Some points, one per row:
[ 0.4  0.3  0.9 -1.8  0.6  0.2 -0.6 -1.5 -0.2]
[-0.6 -1.4  1.5  1.5  0.   0.  -0.3  0.4  2.6]
[-0.9 -0.7 -1.4  0.2  0.6 -1.  -0.2  0.3 -1. ]
[ 1.4 -0.6  1.3  0.1 -1.  -1.  -0.2 -0.5  0.9]
[ 0.6  0.8  0.4  0.7  0.6  1.   0.2 -0.6  0.6]
[ 0.4  0.5 -1.2  1.1  1.2  1.2 -0.5 -0.5  0. ]
[ 0.4 -1.7  1.6  1.2 -0.3 -0.1 -0.1 -0.5  2. ]
[ 0.2  1.3 -1.5 -0.4 -1.9  0.4  1.4  1.2 -1.2]
[ 1.2 -1.3 -1.5 -0.4  0.4 -1.6 -0.7  1.2 -1.2]
[ 1.2  0.1  0.  -0.6  0.8 -0.2 -0.3 -1.6 -0.9]
[ 0.6  1.7  0.3  0.   0.2  0.5  0.9 -0.4 -0.4]
[ 1.7 -1.7 -1.6 -0.9 -1.4 -1.3  0.4  1.2 -1.5]
[ 0.8 -1.1 -1.6  0.1 -0.5 -1.3  0.5  0.8 -0.8]
[ 1.  -0.7  0.9 -0.1  1.5 -1.2 -2.2  1.9  0.5]
[-1.5 -1.1  0.4 -1.2  0.4 -1.5 -1.4  1.2 -0.2]
[ 1.  -0.3 -0.8  1.4 -1.4  0.8  1.  -0.9  0.4]
[ 0.2 -1.1  0.3 -0.7 -0.7 -1.7  0.5  1.  -0.9]
[-0.9 -1.   1.7  1.4  0.5 -0.3 -1.4  1.1  2. ]
[-1.4  1.5  1.4 -0.9  0.2  0.3 -0.4 -0.2  0.5]
[ 0.1 -0.6 -0.6  0.3 -0.5 -0.8  1.3  0.  -0.7]
[-1.   0.2 -0.1 -0.5  2.2 -0.5 -1.3  0.3 -0.7]
Then 16 other points, each followed by its number:
[-0.8 -1.1  0.4 -1.  -0.7 -1.8  0.4  0.9 -0.3] 0
[-1.5  1.3 -1.4  1.  -1.4  1.8  1.   1.   0.4] 1
[ 0.6  0.1 -0.7  1.6 -0.4  1.2  1.1 -2.   0.4] 2
[ 1.1 -1.5  0.3  0.3 -1.2 -1.2  0.6  1.6  0.2] 3
[-1.3  0.9  0.  -1.6  0.9  0.8 -0.3  0.2 -1. ] 4
[ 1.2  1.6 -1.3  0.4 -0.3  1.   1.5 -0.4 -0.7] 5
[ 0.8 -1.4 -1.  -0.9 -1.6 -1.8  0.   1.8 -1.3] 6
[ 1.  -0.5  0.1 -1.7  1.  -0.4 -1.  -0.1 -1.3] 7
[-1.5  0.7 -0.6  0.3  0.8  0.5 -0.4 -0.1 -0.8] 8
[-1.5 -0.5 -0.9 -0.2 -1.2 -0.6  0.6 -0.5 -0.9] 9
[ 0.9  1.2 -0.8 -0.2 -1.4  0.3  1.5  0.4 -0.9] 10
[-0.6 -0.7  0.2 -0.9 -0.8 -1.4  0.6  0.3 -0.5] 11
[-0.1  0.  -1.5  0.4  0.8  0.3 -0.1 -1.1 -0.9] 12
[ 1.2 -0.1  0.4 -0.6 -0.7 -0.8  0.5 -1.3 -0.2] 13
[ 1.   0.3  0.9 -0.1 -0.3  0.1  0.5 -2.1  0.7] 14
[ 0.4  0.7  1.  -1.3  1.6  0.4 -1.5  0.7  0.3] 15
Which two of these numbered points are nearest to each point below, looking only along the 3 directions in which the first points spread most? Their numbers follow each, nearest first.
[-1.  -0.1  1.   0.3  1.9 -0.5 -2.1  0.5  1.2] > 15 8
[-0.9  0.7  0.5  1.5  0.8  1.8  0.2 -0.3  1.5] > 14 2
[-1.2  0.3  0.3  0.9 -0.3  1.1  0.6 -1.8  0.9] > 14 2
[-0.3  0.9  1.3 -1.3 -0.7  0.5  0.6 -1.2  0.5] > 14 1
[ 0.2  1.1  1.2  0.7 -1.   1.1  1.  -0.3  1.4] > 14 2
[ 1.7  0.7 -0.1 -1.1  0.6  0.1  0.  -1.  -0.8] > 12 8
[-0.5 -0.2  0.8 -1.5  1.5 -0.4 -1.7  0.3 -0.2] > 15 7
[-0.2  0.7 -0.1  0.4 -1.   0.7  1.8 -0.2 -0.3] > 1 2
[ 1.5  0.   0.2 -0.3  1.8 -0.8 -1.4  0.8 -0.8] > 7 15
[-0.4  0.9 -0.8 -0.4 -1.7  0.2  1.3  0.1 -1.4] > 10 5
